In the rows, zero is written as 128.
The rows of R fall into 4 groups, and each row is roughly a mix of its group's hidden directions.
R:
[[106 148 101 134 163 154 122  97 175 137]
 [123 117  81 182 123 122 142 130 158 149]
 [103  93 128 127 127 105  95  96  97  90]
 [185 151 141 104 156 101 117 125 105 139]
 [106 151 126  90 131 100 106  86 142  94]
 [170 117 177 131 112 147 151 134 163 135]
 [ 97 155  71 148 114 151 109 136 121 111]
 [120 160 111 127 139 124  78 132  93  88]
 [143 108 149 140 122 108 163  77 153 100]
 [142 145 159 100  97 166 130 161 125  93]
 [131 120 130 185 156 137 137 131  80 114]
 [ 97  91 126 189 139 136 146 138 131 144]
 [113 114 135 124 120 136  66 138 100 166]
 [110 130  70 158 154 110 122 114 128 160]
 [128 138 167  88 143  87 135 151 115  96]
 [169 107 147 146 106 169 158 124 158 120]
 [143 118 145 125 102 159 153  97 163  86]
 [130 108  83 174 151 153 104 111 125 144]
 [156 118 105 165 151 170 126 116 107  92]
 [ 85 122  73 130 148 124 135 125 114  93]
 [185 115 127 108 154 136 122 105 167 142]
 [106 111 117 119 113 151 141 103 114  64]
 [162 147 133 133 133 144 141 116 178 175]
 [116 116 115 145 198 101 136 136 124 110]
 [112 123 111 143 159  88  89 132 137 172]
 [151 113 105 151 169 118 130  77 118 152]
 [143 146  83 139 172 123 110  86 128 141]
 [104 110 117 126 107 153  73 115 108 162]
 [ 75 143  95 137 120 158 126 142 140  92]
 [147  90 184 130 162 108 140 140 133 135]
 [114 146 159 121  98  98  84 138 102 155]
 [100 131 100 184 122 157 133 106 102 140]
 [123 119 153 115 123 147 153 179  79 130]
 [161 134 151 135 174  84 142 105 135 145]
 [100  95 126 144 125 108  98 166  84 132]
 [146  91 179 126 156  92 144 135 133 138]
 [ 79 119  92 146 128  88 119 108 114 107]
 [ 99 123 170 111  92 105 139 163 135 101]
 [130 132 122 153 119 138 109 140 148 199]
 [120 161 110 136 121  91 111 158 138 179]
 [167 137 134 141 159 112 139  85 168 142]
 [145 124 133  87 155  77 138 147 161 131]
 [194  95 143 107 136 127 134 145 120 143]
 [143  94 103 168 161 124  94 117 102 143]
 [162 158 170 105 121 122 120 164 110 155]
 [ 92 141 141 106  80 174 118 135 137 134]
 [ 86 168 112 116 114 159 124 122 137  85]
 [100 150  79 139 126 158 142 119 142  87]
 [140 105 158 134 171 108 160 139 132  85]
 [183 112 163 110 146 136 159 144 130 146]
 [ 91 118 101 153 108  87 109 138  90 122]
 [155 140 142 123 114 139  87 147 102  76]
 [133 145 171 129 153 117 127 136 133 190]
 [128  95 169  90 141 115 117 114 100  94]
 [ 69 123 128 115  96 126 154 132 153  99]
 [124 155  87 134 145 169 152 108 164 115]
 [130 125 178 109 100 151 101 142  94 103]
 [114  96 124 172  97 154 162 121 134 155]
 [152 127 152  96 124 181 132 138  86 127]
 [123 131 123  77 115 123 118 118  91  79]
 [140  84 177 112 107 123 155 151 113 117]
 [ 99 115 140  95 118 143  75 146  94 129]
 [130 104 191  84 139 130 134 124 131 119]
 [156 111 159 129 106 170 165 155 116 143]
 [146 133 164 151 138 140 165 113  98 172]
 [138 104 142 163 131  80 130 102 167 112]
 [124 140  88 176 113 115 139 156 164 114]
 [162 151 140 108 109 181 114 130 151 101]
 [164 163 132 137 124 159 104 124 173 153]
 [ 91 172  97 147 143 117  99 112 115 155]
 [132 140 155 116 112 135 153 182  92 102]
 [ 96 119  84 154 138 100  87 135 109 118]
 [150 131 142 119 100 150  82 151 131  82]
 [143  79 150 161 115 148 138 156 123  94]
 [108 102 167 103 107 137 103 164  94 131]
 [140 153  88 152 105 156 123 106 166 153]
 [ 73 172 108 146 120 151 115 147 120 127]
 [146 117 178 142  74 119 123 142 110 138]
 [143 147 161 100  96 120 129 135 143 183]
 [105 166 107  82 125 155  91 118 126 116]
 [110 146  99  99 123 143  86 117 123  80]
 [ 91 171 134 112 142 115  85 110 139 154]
 [103 110 163  70  93 133 122 132 129 122]
 [ 96 104  97 135 134 148 125 117 102  73]
 [162 144 177 101 126 148 159 137 129  99]
 [131 107 100 175 161  87 123 124 111 143]
 [143 131 172  74  98 119 116 118 105 133]
 [106 150 128 140 108 131 162 170  91  97]
 [103  95 108 158 170 118 162 123 105 113]
 [146 108 177 122 102 133 129 115 181 129]
 [118 113  81 110 127 169 113 154 102 101]
 [151 148 172  86  92 118 120 134 108 143]
 [121 122 102 185 171 108 134 140 143 141]
 [157 123 175 127 134 126 159 156 139 171]
 [ 99 150  91 164 136 148  93 116 103 107]
 [143 132 138 118  65 101 117 130  91 140]
 [158 127 135 111 175  96 117 116 143 171]
 [159 123 137 152 175 118 174 121 128 155]
 [108 127 141  86 147 124  71 116 104 142]
 [168 105 134 119 110 173 159 138 135  94]
 [186 124 128 145  78 136 143 138 142 132]
 [149  86 132 103 163 124 174 117 126 106]
 [147 109 143 143  87 119 158 136  75 121]
 [176 109 135 154 145 141 159 100 150 156]
 [174 162 133 138 150 125 129 122 172 159]
 [139 110 137 181 121 141 132 144 136 182]
 [171 103 175 136 152 113 150 138 113 108]
 [106  97 153 165 146 168 144 122  96 117]
 [153 155 143  95 144 172 130 111 157 157]
 [171 107 175 104 129 152 156 146 122 137]
 [163 146 177  94 129 156 126 143 148 148]
 [ 69 128 118 156  91 132 116 109 126 105]
 [ 77 128 120 125 116 141 104 151 105  81]
 [ 89 109  96 124 157 162 134 158  97 133]
 [156 164 153 107 102 118 130 144 139 179]
 [151 145  92 137 139 154  98  87 164 122]
 [172 146 138 106 153 161 154 122 167 122]
 [177 103 171 131 124 107 139 139 121 163]
 [ 92  93 175 117  91 111 136 143 134 132]
 [155 159  91 129 153 151 156 102 100 108]
 [169 121 190 103 130 136 127 116 128 109]
 [135 143  92 151 156 135 143 108 175 162]
 [105 125 121 111 128 145  90 169  79 143]
 [135 157 109 138 123 104 187 131 160 108]
 [134 121 135 112 172 106 110 147 106  74]
 [ 86 139  83 117 123 131 115 122 115  79]
 [103 101 154 114 138  80 145  86 117 131]
 [186 144 152 111 160 142 157 114 138 123]
 [142 152 138  98 106 180 169 124 142 129]
 [165 161 108 142 153 123 135  95 172 120]
 [147 170 118 109  91 103 160 119 149 155]
 [ 80 136 110 135 156 103 108  88 149 142]
 [166 103 168  88 153 113 150 132 116 139]
 [ 89 121  98 156 100 145 145 125 123  81]
 [102  97 158 176 144 123 147 145 102 149]
 [125 113 110 132 139 120 101 149 110  60]]

Each list below has two rows that fit no group; the rest each fit one group, if only roughly. Name those rows in the order they come.
    k622: [ 91 108  98 160 144 106 117 110 144  86]
    k335: [110 144 125  91 109 147 108 139 160  77]
    k45: [105  87 106 166 107 165 156 125 131 116]
    k75: [ 74 117  93 123 127 115 102  95 132 104]
    k745: [160 131  81 143 151  93 144 146 156 112]
    k790: [ 97  87 109 169 126  84 134 115 127 131]
    k469: [145 165 114 106 127 133  89 121 178 148]
    k111: [124 160 136  93 140 147  86 161  94 138]
    k191: [170 168  86 151 114 135 141 106 118 140]
    k895: [ 73 131 130 108 117 142 136 104 131  78]
 -> k622, k335
    k645: [131  83 157 138 158 113 100 108 148  94]
    k230: [143 124 103 184 152 101 160 127 132 150]
    k389: [ 64 118 103 150 142 137 114 155 137 110]
    k738: [121 116 159  94 116 145  96 145  85  98]
    k189: [108 177  94 117 106 143 109 150 145  97]
    k858: [144 118 158 189 153 120 112 155 119 135]
    k250: [165 108 138 125 156 130 156 132 184 143]
    k852: [148 181 112 116 128 178 115 133 141 147]
    k506: [133 130 115 154 154  96 119 119 182 163]
    k159: [165 128 162  97 140 138 138 167  99 155]
    k830: [127 100 138 158 126 112 167 158  85 152]
    k471: [169 143 133 123 125  99 123 100 178 155]
    k294: [176 125 135 149 142 160 150 130 165 160]
 -> k645, k471
    k805: [151  84 164 126 179 135 139 114 136 121]
    k843: [107  92  86 173 119 109 132 107 140 111]
    k51: [153 131 172 107 156 129 120 155  95 162]
    k102: [120 103 152 124  89 140 124 163  76 125]
    k956: [168 166 122 127 109 114 162 137 171 139]
    k378: [110  98 120 169 132 107 121 164 141 171]
    k150: [ 57 128 146 136 107 123 110 125 106 136]
    k437: [138 128 131  78  87 118  86 131 132 154]
    k97: [ 90 115 128 150 142 137  99 140  85  87]
    k641: [148 172 153 115 114 181 128 154 135 128]
    k677: [139 127 166  89 134 105 150 123 146 177]
 -> k956, k437
    k935: [104 145  91 165 117 133 155 123 171 106]
    k888: [107 173 130  92  82 152 110 137 125 124]
    k494: [143 100  95 167 162 128 167 145 128 143]
    k909: [143 113 168 111  96 117 169 131 119 168]
    k973: [170 142 157 101 116 149 167 161 133 136]
    k200: [100 138 102 116 111 149  68 143 154 129]
    k594: [ 90 154 110 126  72 144 109 145 109 126]
    k82: [ 85  88 102 149 113 113  89 136 130 140]
    k782: [168 100 168 112 134 140 120  83 144 133]
    k208: [156 111 145 123 183 119 158 123  96 107]
 -> k935, k973
    k269: [145 154 134 114 115 126 138  94 186  98]
    k541: [136 126  99 185 143 157 126 118 165 139]
    k100: [110 108  89 140 141 156  89 100 126  94]
    k899: [173 146 152 127 126 135 135 111 121 187]
    k999: [ 80 116  97 109 135 146  85 107 112 115]
    k543: [118 131 148  99 142 108 118 133  69  93]
    k568: [ 97 108 113 189  95 122 127 139 116 142]
    k386: [122  87 132 130 157  87 144 116 113  83]
    k330: [ 96 123 116 121 103 120 181  91 128 102]
    k422: [148 160 139 108 128 156 187 151 121 129]
 -> k100, k899
    k665: [ 90 127 128 117  96 152 102 182 126 132]
    k18: [136 156 158 100 122 139 108 175 116  90]
    k922: [ 71 100 120 137 128 160  95 137 117 110]
    k490: [114 105 137 144 146 110 176 129 157  83]
    k47: [ 88 145 110  83 131 134 101 102  95 133]
    k129: [ 78  96 125 146 116 134 166 149 114 100]
    k316: [ 91  94  95 151 101 164 142 111 135 116]
    k495: [ 78 111 159 108 113 137  88 153 119 136]
    k81: [ 95 144  67 133 130 144 128 129 107 160]
    k577: [148  82 108 153 168  97 110 125 121 147]
    k236: [153 135 103 184 111 144 126 160 135 156]
    k551: [164 119 100 146 133 110 117  91 127 178]
    k483: [119 108 134 153 157 131 109 147  94  74]
    k312: [132  89 146 150 133 150 178 117  91 134]
 -> k129, k577
    k382: [133 158 134  99  84 118  91 125 117  90]
    k420: [111 137 115 143 188 143 156  97 117 147]
    k369: [143 134 113 161 145 116 124 153 165 181]
    k808: [144 184 101 122 131 178 122 132 135 131]
    k457: [ 69 129 134 160 139 137  94 131 142 155]
    k720: [151 141 166  99 126 141 188 129 127 120]
    k86: [133  90 155 145 124 119 130 161 139 183]
    k893: [139 165  80 145 132 128 142 127 154  84]
    k862: [103 124 115 172  77 157 122 141 120 111]
    k368: [128 143 136 134 122  83 118 148  67 115]
    k798: [105 173 103 126 159 144 126  93 131  93]
    k759: [122  74  96 164 158 134 145 127 119 109]
    k140: [114 146  84 110 138 172 101 122 128 163]
    k264: [102 111 140 120 131 134  85 143  81  92]
 -> k798, k759
    k465: [136 105 144 148 134  93 178 125 166 149]
    k854: [164 122 174  89 105 100 131 108 125 114]
    k57: [112 135 177  92 119 143 157 140 163 146]
    k258: [180 145 163  89 129  99 126 119 139 120]
    k216: [100 117 132 102 116 144  72 114 112  93]
    k703: [ 87 129  95 157  91 122  95 118 113 110]
    k93: [100 149  93 122 143 101 136  82 163 131]
    k591: [191 138 136 122 147 111 110  93 144 142]
    k92: [142 129 143 126 117 153 151 155  84  78]
    k524: [141 111 158 117 165 153 155 141 140 176]
    k162: [ 91  90 156 127 141 115 105 167 128  98]
    k383: [116  94 147 163 140  79 131 145 124 161]
    k818: [158  96 142 116 160 146 164 110 126 168]
 -> k591, k818
    k468: [143 129 149  85  82 141 102 135 114  94]
    k322: [146 129 146 106 121 107 182 114  95 161]
    k475: [177 120 133 132 155  85 140 103 156 144]
    k5: [156 117 140 117 154 146  71 104  99 135]
    k995: [185 147 121  96 126 136 137 165 145 146]
    k364: [ 96 142 139  87 118 115 102 133  84  98]
    k620: [115  82 169 144 152 127 128 117 103  92]
    k48: [122 142 101 164 142  76 116 137 149  96]
    k124: [112 112 158  91 102 113  97 121 123 174]
    k165: [137 125 188 113  96 122 164 150 131 119]
    k619: [127 147  85 131 128 172 104 105 164 145]
    k827: [106 112 158  97  96 138 127 122  97  82]
 -> k995, k620
    k820: [125  79 150  94 144  94 144 147 131 156]
    k743: [141 173  92 111 130 179 117 142 123 122]
    k712: [156 114 129 117 147 105  92 121  77  97]
    k578: [123 121 140 114 144 111 148 131  64  91]
    k154: [147 127 117 144 102 111 118 117 134 198]
    k775: [122 135 144 101  89 156 108 131  73 130]
    k992: [167 118 155  72 104 132 142 131 132 104]
    k280: [101 138 133 128 174 153 103 117  92  93]
    k431: [ 70 140 128 136 125 122 116 122 144 181]
    k756: [150 173  81 117 154 122 115 111 157 125]
 -> k820, k775
    k299: [141 119 172 163 171 116 136 159 116 143]
    k515: [167 150 177  98 124 119 133 122 100 151]
    k552: [150 157  81 157 125 147 119 113 171 132]
    k38: [104 146 114 115  82 171 110 105 106 116]
    k824: [128 115 159 104 168 148 114 123 109  77]
    k977: [160 126 138 121 157 122 183 148 164 130]
    k12: [ 65 124 116 163 146 105 133 108 132 143]
    k522: [ 93 133  99 168  97 117 153 144 156 149]
    k432: [159 152 170  98 156 120 155 129  98 117]
    k514: [121 115 103 179 136 164 151 139 107 158]
    k443: [146 127 141 110 142 147 130 117  67  88]
    k976: [150 113 119 162 138 139 107 126 165 181]
 -> k977, k514
    k537: [ 89  90 120 133 149 124 118 101  87  99]
    k670: [138  80 123 182 128  99 141 107 130 124]
    k968: [ 94  96 101 155 122  73 125 132 129 138]
    k826: [120  95  73 149 153 145 156 136 121 110]
    k516: [ 91 156 106 128  75 146 116  97 126 125]
    k785: [146 161 119  93 142 161 131  80 147 143]
    k636: [105 120  87 153 147 150 140  94  93 104]
    k40: [130  91 115 111 131 116  90  86  89 138]
    k212: [159 150 151  80 113 127  93 143 151 109]
    k231: [172 152 156  92 122 159 113 108 111 145]
    k576: [151 144 133 117 106 121 117 139 190 165]
    k660: [166 113 160 136 152 128 120 126 145 184]
    k839: [117 153 136  88 132 143  68 142 134 146]
 -> k537, k516
    k874: [ 79 132 123 110  96 142 108 112  84 112]
    k476: [110 115 143 132 131  91 133 101 180 164]
    k615: [132 111 103 148 118 161  88 112  80 115]
    k783: [135  79 124 134 151  99 153 148  93 153]
    k300: [111 130 103 148 153  73 113 146  92 121]
    k417: [147 142  83 107 141 171 108 117 126  92]
    k326: [111 160 155 101  99 148  77 121 133 138]
    k439: [145 133 149  88 134  68 142 138 107 135]
    k565: [ 74 107 122  88 113 142 119 144 101 110]
    k423: [147  87 176 132 148 101 107 105 114 119]
    k406: [110 146 127 120  77 105  93 135 100  98]
 -> k417, k565
